Each row of this table is followed by its label. One hidden rule gives the labels. It looks at one to three of the table's principal directions, none of them among the few with the most spread.
   48   45  -27   10   -7   14   -4    7   39  -10   18   11  -46   -9   12   30  -38  -10  -14   -5   23  -34   -8  -48  -23  -72  -30   24  -13   46  -37  -52 Rh
   23   39    0   38  -69   -6   -6   34  -18  -61   66  -37  -12    6  -19   13   19  -11  -29  -27   59  -18    7  -53   26  -40  -45   24   -6   38  -15  -32 UI
  -17    8   -3    3   43  -17    3  -21  -11   73  -46   -4  -26   14    5   22   -8  -29   33   12  -37   16   10   32  -11   38   40    2   32   -7   -7   18 UI
   66   49  -54   -5   33   37   33   -3   47   40   27   47  -40  -11   -6   33  -49  -45  -42  -14   52    3  -43  -40  -57  -77    0   -1  -10   30  -43  -59 UI
    0   10  -11   -7   28  -12    8  -17   23    8  -27    3  -10    1   21   30  -15  -28   15   10   -5    4   -8    2  -15    3   19   -3    9    0  -12    3 UI
  -45   -7   12   21   56  -36   24  -14  -36   68  -37  -18  -17   17   -6   20    2  -31   40  -24  -10   31    7   33    1   48   65  -10   63   -7  -31   35 BQ
  -32  -30   -6  -28   44   22    5  -25   30    9  -49    9    8  -29   23    8  -12   28   23    7  -20   20  -15   26  -32    3   14  -35   -3  -20   15    2 BQ
   84   29  -20  -33  -27   25  -24   19   23  -19   51   55    7  -14   -8  -30   -7   21  -63   14   13  -52   -4  -42  -29  -61  -48   21  -42   17   10  -44 Rh
  -106   -47    -1   -54    75    33    -2   -35    19   -13   -78     0    28   -61    55     4    21    47    71    23   -31    55   -40    33   -60    43    36   -67     5   -54    43    47 UI
  -42  -24   20   12   20   -4   20    0  -18    9    8    6    2    1    2  -11    0  -12   30  -12    2   16  -20   -4    6   10   30  -10   18  -20  -21   43 Rh
  -58    0   -2   -6   22   24  -17   -3    3  -37  -29  -21  -11  -44   38    9   10   40   41   -3    6   16  -25  -19  -31  -15   -4  -14    5  -15    8   21 UI
   20  -28   38    9   12  -59   -6  -27   12   29  -48  -21  -26   38    8   26  -29  -14   45   25  -50  -56   56   42   49   33    3   20   11    1  -16    1 Rh
   -8   14   -9    0   26   -9    6    7  -40   53    0   13    9   11  -20  -19   19  -13  -15  -16   -5   29    0   15  -15   34   42    1   34   -3   -3   22 UI
   32   38  -24   12  -16   -5    5   47  -39   13   59   59   40   30  -38  -72    7   -9  -82  -40    3   18  -13  -31   -2   -3   39   36   20   31  -29   26 Rh
   30   -9   17    6  -17  -32  -10    3  -28   24   -6  -14   10   35  -29  -18   12    4  -19    4  -17  -18   45   37   41   41   -3   17    6   -3   16   -1 UI
   96   47   -5   15  -67  -31   -9   26  -49   64   70   31   15   70  -64  -34   23  -70  -83   19  -16  -18   37    7   43   34   -5   55   -7   12   15   -5 Rh
   22   31    3   23  -66   -1   -5   53  -85    9   99   14   36   29  -62  -65   59  -17  -70  -25   29   18    3  -26   26   21   -3   28    6    4   14   21 Rh
   57    8    9   11  -25  -40    8    1   11   -7   21  -18  -15   32  -20   25  -11  -23  -15   -3   20  -47   42    4   33   -1  -26   12   -3   42  -20  -56 UI
   22   48  -16   21  -42  -12  -14   38  -60   25   42   13   24   37  -39  -47   35  -23  -60  -13   -9   25   11   -8   16   34   19   41   16   16    8   26 UI
   36    8   43   51  -89  -61   -5   21  -73   10   63  -54    8   61  -61    6   48  -51  -28   -9   18  -25   63   15   88   40  -22   31   17    5   11   -4 UI
   42   31  -27  -15   15    1   -2   -4   27   21   -7   32  -14    6    9    9  -24  -22  -17   17  -12  -12   -5   -9  -24  -13    4   16   -7   18  -11  -18 Rh
  -62  -47   29    6   42    6   15   -8   16  -33  -17   -8  -17  -34   30    6  -23   42   64  -26   13  -13  -21  -18   -8  -32    8  -25   14   -5  -39   17 Rh
   22  -21   17    9  -48  -14   10   28  -43  -13   59   10   59   32  -53  -55   31    3  -63  -25   17    6   15   11   46   23    0    5   -4   -7   15   12 UI
  -16    2  -26  -22   24   45    4   16   -4   -3   12   50   35  -26    2  -52    4   26  -36  -16    8   42  -51  -19  -41  -17   26  -10   -6  -24    8   36 UI
   -5  -50   12  -33    6    9  -10   -5   -5   -7  -26   21   59   -2   -8  -57   12   52  -26    8  -32   11    6   45   14   33    9  -14  -17  -47   46   34 UI
   69   78  -39   11  -68   11  -16   48  -29  -17   82   23   13   20  -36  -33   27  -25  -90   -8   34    2   -4  -53   -2  -22  -26   45  -17   38    6  -23 Rh
  -13  -20    1  -28   23   15    6  -24   34    4  -13    9  -12  -22   21   26   -9   -2   38   27  -10   -7   -9    7  -27   -1  -11  -31  -17   -3   10  -23 UI
   58   29  -20  -14  -30    8   -8    3   20    1   39   23   10   -8  -15   18    4  -16  -52    2   16  -23    5  -18  -26  -45  -27   -1  -16   25   10  -57 UI
  -30  -22   10    7   22  -11   17  -14    8   12  -25  -13  -12    9    7   14  -14   -8   40    3  -14   10    4   21   12   27   16  -13    9    3  -13    7 UI
  -54  -45   38   21  -11  -39   14    7  -37  -18    3  -22   42   24  -17  -23   25    6   16  -27  -13   17   19   27   48   53   33  -12   30   -4   -7   42 UI
    0   38  -32   12   -8   24    5   -4   34  -37   -6  -46  -42  -26   18   63   -8   -8   10   -7   54   12  -14  -28  -25  -42  -35  -12  -10   31   -7  -58 BQ
  -66   -7  -22  -23   53   36    8   16  -56   54  -10   59   56  -11  -10  -85   33   17  -22  -15  -31   93  -53   17  -43   57   83  -15   28  -50   22   97 Rh
   29  -14    8   -4  -25  -13  -10   -9   21  -22  -17  -24    2   12   -3   10   -7   17   -5   17   -9  -28   36   25   31    9  -35    3  -23   10   19  -36 UI
   30   36   -1   14  -30   -8  -22   18  -35   21   23   -2  -17   22  -15  -17   16  -17  -16   14   -8  -13   15  -11   17   12  -13   40   -2   -1    8   12 Rh
  -31  -47  -17  -52   63   66   14   -3   56  -48  -17   59   25  -61   35  -46  -35   84    5  -12   12   10  -61  -21  -59  -49    2  -42  -32  -15   -7    4 Rh
   48    9   36   14  -45  -45  -13    2  -44   46   41   -6  -11   45  -31    2   25  -56   -1   32  -19  -45   44   12   47   35  -16   33    2  -13   13    8 Rh
   23   16  -20    2  -15   12   -3   31  -21   -5   30   32   36    8  -28  -56    7   24  -68  -32    8   16   -8  -13   -2  -11   13   18    2   12   -3    9 UI
  -31   -5   -6  -25   55   18  -11  -13   12    6  -38   15   -9  -43   34    4   -6   34   30   -1   -8    1  -24   -8  -52  -21   17  -16   14  -19   -3   17 UI
   30    1  -15  -26   16    8  -14  -19   54  -13  -38   14   -5  -19   27   21  -30   23   -5   16  -17  -28    5    3  -24  -35  -18   -2  -19    8    5  -34 UI
     2    21     0    29   -78    22    -2     2    45  -106    47   -80   -46   -34    17    89     4    -8    26     1    81   -30     0   -57    10   -77  -100   -18   -42    45     1   -95 BQ
   33   42  -39  -10    9   26    9   19    5  -14   34   13   -4  -21  -13    2    3    5  -48  -30   64   10  -24  -36  -43  -43  -11   -6   -1   27  -13  -44 BQ
   91   74  -30   16  -65    6  -19   47  -43   29   87   37    4   34  -53  -43   19  -32  -99   -7   18  -13   10  -39    5  -22  -22   57  -12   32    3  -22 Rh
   59   25   17   21  -30  -21  -24   -6  -20   59    6  -19  -56   31  -17   22   -7  -34    8   34  -19  -50   43    9   32    1  -35   43   -7   -6    7  -17 Rh
    82    11     8     1   -74    10   -23     7    46   -66    50   -19   -33    -9    -3    29   -17    21   -19    20    35   -89    32   -38    22   -76  -108    17   -61    40     7   -98 Rh
   23    2   14   24  -23  -44   -2   14  -35   -5    4  -39   14   31  -35   -4   19    9  -34  -35   20  -12   47   23   43   22    0   14   27   19   -4  -17 BQ
   18  -25   44   20  -36  -27   -7  -16   -8   30    8  -32  -36   28  -15   26   -3  -24   42   33  -25  -48   48   26   51   20  -37   10  -12   -2    8  -20 Rh
   -4   -9   -3  -23   44    8   -5  -41   81  -11  -56    8  -43  -37   63   63  -52    1   61   32  -24  -39  -13  -11  -39  -53  -13  -14  -15    3  -19  -25 UI
   37  -10  -11    0  -46    9    0    8   27  -46   10   -7   36   10  -20  -11   -6   25  -58  -11   13   -2   16   12   26  -17  -32   -1  -32   18   19  -42 BQ
    3   41    8   21  -22  -31   -8  -14  -25   44    8  -39  -43   19    0   65   26  -83   37   33   -5   -3   20    1    7   28   -3   12   19   -2    8   -2 UI
   54    9    8    6  -36  -26    4   11  -34   45   48   21   24   40  -48  -18   19  -44  -53    1   -5  -11   26   14   27   20    5   17    5   -1   10   -4 UI
  -37  -54   24  -18   23   13   15  -25   21   -3  -22    4    3  -10   21    1  -10    1   51   31  -18    7  -18   22    8   21    2  -29  -21  -45   15   30 Rh
   58  -15   13   -1  -33  -45  -14   -7  -24   43  -21  -17   36   52  -50  -15   17    3  -55    5  -36  -16   75   76   55   58   -3   15    5   -2   39  -22 BQ
  -31   -8   14   17   -4    4    6   -7  -26   31   -1  -21  -15    8   -6    8   13  -25   30   12   -8   25   -3   14   15   29    8   -4    7  -26   11   27 Rh
   120   106   -69    -2   -63    29   -28    22    28   -22    43    -7   -23    -5   -20    37     3   -20  -104     4    63   -18     7   -46   -32   -75   -71    35   -38    50    22  -103 BQ
  -62  -27    4  -36   49   32  -28  -29    8   34  -69   23    5  -40   44  -12    2   35   51   39  -72   24  -22   27  -43   20   26  -19   -1  -58   40   58 Rh
   14  -32    4  -13   -9   30    4    6    9   -1   21   30   20   -7  -18  -39  -10   37  -26   -5   -2   -7   -6    5    2  -19  -18  -11  -28   -5   11  -15 Rh
  -75   14  -14   -1    3   41    9   -2   -4  -27   14  -21  -13  -40   28   28   30  -21   48   11   30   56  -53  -33  -39    1   -1  -34   -5  -15   14   18 UI
   -8   25  -19   -3   19   10   -6   15  -10   17    5   30    0   -8    4  -22   -2   11  -11  -16  -12   10  -14  -21  -32  -10   25   11   18   22  -20   10 UI
   61    9    8   14    5  -10   11  -27   51   32    2    0  -74    7   12   69  -59  -48   31   22    8  -66   11  -17    4  -63  -34   15  -15   17  -40  -54 UI
  -116   -53    27    -5    49    -7    10   -12   -18   -34   -50   -33    25   -30    31    -4    25    42    70   -21    -6    44   -17    22    -6    47    43   -45    36   -30     1    59 UI
    7   18  -32   -8    7   33   13   -2   44  -32    2   -3  -17  -25   14   28  -19    4   -5   -5   38   10  -26  -25  -32  -40  -22  -18  -21   26  -10  -48 UI
  -14  -20  -28  -38   36   50    3   21    3  -14    1   72   68  -31   -3  -86   -2   70  -62  -34   -3   41  -49   -7  -45  -21   36  -16   -7  -20    9   35 UI
   42   24   -1   30  -51   -2    1   30  -22   -9   64   -3   -1   16  -38  -10    6   -8  -51  -30   37  -17   12  -30   21  -36  -26   22   -1   32  -16  -32 Rh
  -47  -24   -6  -36   39   42  -27   14  -38    2  -28   36   58  -44    3  -82   34   90  -30  -22  -21   42  -30   12  -43    9   34  -14   12  -58   42   67 UI
    9   16   12   19  -74   -3  -14   17    3  -84   48  -51  -11   -5    3   26   24   -3    5    8   44  -29   13  -39   31  -22  -68    7  -31   22   12  -38 Rh
  -106   -57    25    -7    45    17    13   -18    -8   -10   -34   -15    16   -41    26     2    14    34    66   -14    -9    41   -29    16   -20    17    34   -52    23   -38     5    47 Rh
   82   73  -22   36  -55  -12  -12   36  -35   29   61   -1  -33   41  -44   -9    3  -36  -62  -10   25  -25   26  -32   21  -17  -28   59    0   47  -18  -38 UI
  -126   -61    34   -12    75     6    31   -40    16     0   -42    -9   -16   -42    58    42    -4   -17   127    16   -16    34   -48     5   -31    24    46   -62    24   -44   -17    61 Rh
  -47  -47   23   -8   21  -28   17    4  -35  -14   -7    6   71    8  -13  -40   31   16  -11  -31   -4   35   -2   31   17   51   55  -26   33  -30    6   58 UI
  -113   -33   -23   -39    74    66    10   -35    32    -9   -80     4    14   -65    61     9     2    28    65    24   -21    91   -75    19   -67    21    39   -62    -7   -67    38    61 UI
   -5   26  -47  -23   25   62    7    9   38  -29    7   30  -12  -44   23   -6  -18   25  -12   -5   35   26  -55  -44  -63  -50  -12  -16  -26   14   -7  -23 UI
  -33  -40    9   -2   38  -11   28  -13   19   -6  -29    3   18   -1    7    2  -20   11   18  -22   -3   15   -6   22    3    9   33  -27   17    2  -23   10 BQ
   54   27  -22    5   -3  -23   11    0    9   12   -7   -9   -2   29  -20   16  -11  -26  -41   -8   21   -1   21   15   13    8    2   13    4   22   -9  -33 BQ
Which label does each new row get?
  -10  -19   13  -17    2  -12   -7   10  -51   42   10   40   58   19  -26  -64   36    3  -31    3  -43   23    5   31    7   57   44    4   17  -36   29   60 ~ Rh
   56   -1   -5  -12  -20    5   -2    2   28   -7   21   32   14    6  -11  -12  -19    4  -43    4   -2  -30    6   -6    4  -34  -21   10  -26    9    1  -29 ~ UI
  -26   -5    5   -4  -18    5    7    2  -17  -11   27   -6   21   -6   -5    3   33  -22    5    7   11   25  -14   -3   -2   20    1  -20   -3  -15   21   14 ~ Rh
   -5   15  -30  -32   15   63  -21    1   48  -22   -4   54  -11  -49   44  -18  -26   36    5   25  -21   -4  -49  -45  -62  -60  -19    1  -39   -1    5    0 ~ Rh
  -18   -4  -13   -8   37   -1   12   -1  -30   36  -29   -8   24    2  -21  -15   20   12  -21  -25   10   48    0   39  -12   42   40  -18   30  -17   13   15 ~ BQ
  107   47    5   30  -67  -60   -9   13  -45   79   45   -2  -13   89  -65   -2   11  -82  -59   24  -25  -38   72   28   66   49  -11   62    4   30    5  -28 ~ UI
   28   20    3   18  -21  -25   -6   -6   12   -6   -8  -38  -35   19    0   40  -10  -20   13   10    6  -30   33    2   25    0  -27   18   -2   28   -9  -38 ~ UI
  -69    1   15   19  -47   24  -11   27  -48  -56   51  -34   17  -28   -2  -14   58   17   16  -17   33   33  -22  -36    1    1  -19  -15    1   -9   22   25 ~ Rh
   35   24   33   36  -57  -92  -20    3  -74   50    1  -58    3   81  -45   15   49  -64   -9   19  -33  -19   88   55   83  101    9   45   36    3   23   15 ~ BQ
   32   10    0   35  -56  -19    7   33  -28  -29   45  -20   28   34  -48  -26   13    7  -67  -46   35    1   27   -3   48   -3  -11   20    6   35  -11  -24 ~ BQ
  -12   22  -25   -5   23   10   -2    1   10  -17  -19   -9    1  -26   13   17    2   19   -9  -24   23   18  -12  -12  -36  -21   10  -12   16   17   -7  -17 ~ BQ
  -31  -23  -12  -31   12   39    7  -16   47  -46  -11    7   15  -42   30   15   -4   22   19   14    9   17  -33   -7  -35  -22  -17  -43  -30   -8   20  -18 ~ UI
   77   28   -7    5  -33   -8  -16    8   11  -11   18   -9  -22   13  -14   10  -12   -1  -38    6   23  -47   26  -13   18  -34  -46   31  -22   15    2  -45 ~ UI
  -38  -26   11  -13  -15    2  -11   17  -28  -38   11   14   75  -14   -8  -48   40   41  -33  -25  -10   26   -7    6   -1   13   22  -17   11  -21   28   40 ~ UI
  -66  -35   23    5   30   12   11   -8  -21   25  -11   10   -2   -9   13  -18    2   -1   52    5  -26   28  -27    8   -2   24   34  -14   13  -39   -4   63 ~ Rh
  -35  -23    8   22   27    8   20   18    8  -66   -8  -29  -17  -19   11  -13  -27   60   22  -54   56   -3  -17  -27   11  -34   -4   -6    9   19  -49   -1 ~ UI
  -11    4   -3    3    1    0  -16  -17    5   38  -43   -9  -12    8   10   14   -6   -8   19   26  -51   11   16   30    2   25    8    7    2   -7   19    8 ~ UI
  -25  -12   -5  -25   57    6    1  -16  -11   60  -39   44   17   -6   12  -24   -2   -6    9   13  -45   31  -24   26  -32   29   58   -7   20  -46    9   62 ~ UI
   52   -8  -16  -19   40   11    9    4   51  -12  -11   53   -4   -6   10  -27  -61   42  -31  -19    5  -40  -10  -18  -17  -57   -1   13  -15   24  -43  -25 ~ Rh
  -19  -27    3  -11   26  -15   11   -6   16  -21  -29    9   30    1   12  -10  -10   18    0  -14  -11    8   -2   16    3   12   28  -14   11   -2  -10   17 ~ UI
  -14  -50   15  -36   31   -8   -8  -24   26    7  -55   30   35    1   21  -28  -15   32   16   28  -67   -8   11   46    4   35   22  -12  -10  -28   22   31 ~ Rh
   15  -29   47   11    1  -83  -13  -30  -38   77  -51  -36    0   58  -23   20   14  -31   27   23  -68  -32   85   85   62   89   26   15   39  -17   17   17 ~ BQ
   33  -10   20   25  -24  -49   23   -2   -5    4   20  -26    0   41  -31   26   -5  -38  -10  -16   19  -25   40   18   49   15   -3    3   14   27  -24  -32 ~ BQ
    72    90   -23    49   -82   -16   -13    27     0   -40    62   -66   -66    18   -21    69     6   -44   -28   -11    74   -44    35   -58    20   -52   -77    41   -10    82   -24  -101 ~ UI
  -53  -20    2  -26   63   26    7  -20   -3   45  -28   36   -5  -27   29  -11   -3   -8   49   23  -29   32  -47    4  -43   15   42  -22    9  -55    5   64 ~ Rh
  -20  -28    0  -22   15   19   11    5   18  -30   12   35   30  -19   10  -31   -6   27   -2   -8    1    6  -26  -13  -17  -12    8  -20  -13   -1   -6   10 ~ Rh
   49   37  -22   -3    7   17    3   -3   32   28   23   40  -39   -5    9   22  -35  -37   -9   14    4  -27  -21  -39  -33  -58  -11   18  -13   19  -28  -27 ~ Rh
   52   30    0   12  -41  -21  -21    5  -24   27    5  -28  -14   31  -28    9   17  -17  -28   16   -4  -19   45   21   29   23  -27   29   -4    7   25  -27 ~ BQ
  -14  -44   47   14   -2  -50   10   -7  -30   23   -5   -5   19   42  -15  -18    6  -21   25    6  -35  -13   30   38   58   57   28    7   19  -24   -6   48 ~ Rh
  -26  -59   52   34  -10  -45   38  -30   30  -34   -8  -75  -36   17    4   76  -23  -27   80   -4   29  -36   35   24   63    8  -28  -32    2   20  -34  -44 ~ UI
   34    2   24   19  -78  -35  -13   30  -14  -79   65  -28   27   14  -26   -6   27   16  -38  -25   36  -51   41  -27   45  -22  -49   14   -9   46   -4  -46 ~ UI
  -59  -60   26  -18   42    5   10   15  -55   31    5   58   72   -1  -19  -98   24   44  -12  -30  -37   41  -24   26   -2   46   71  -18   29  -50    5   94 ~ Rh
  109   98  -26   28  -63  -59  -27    1   -3   41    7  -35  -51   66  -20   63    1  -92  -37   41  -12  -43   67    2   34   21  -32   69    1   54    2  -59 ~ BQ
   -3  -10   12    0  -23   13  -17   -7   10   -3   -3   -5  -15   -5   10    3   -3    8   23   29  -26  -18    8    1   10   -5  -30    6  -25   -9   19   -2 ~ Rh
   32   29  -58  -37   49   47   15  -29   86   -3  -41   19  -32  -37   38   54  -47  -10   -3   21   27   13  -42  -13  -68  -53  -14  -25  -32    9   -2  -57 ~ BQ
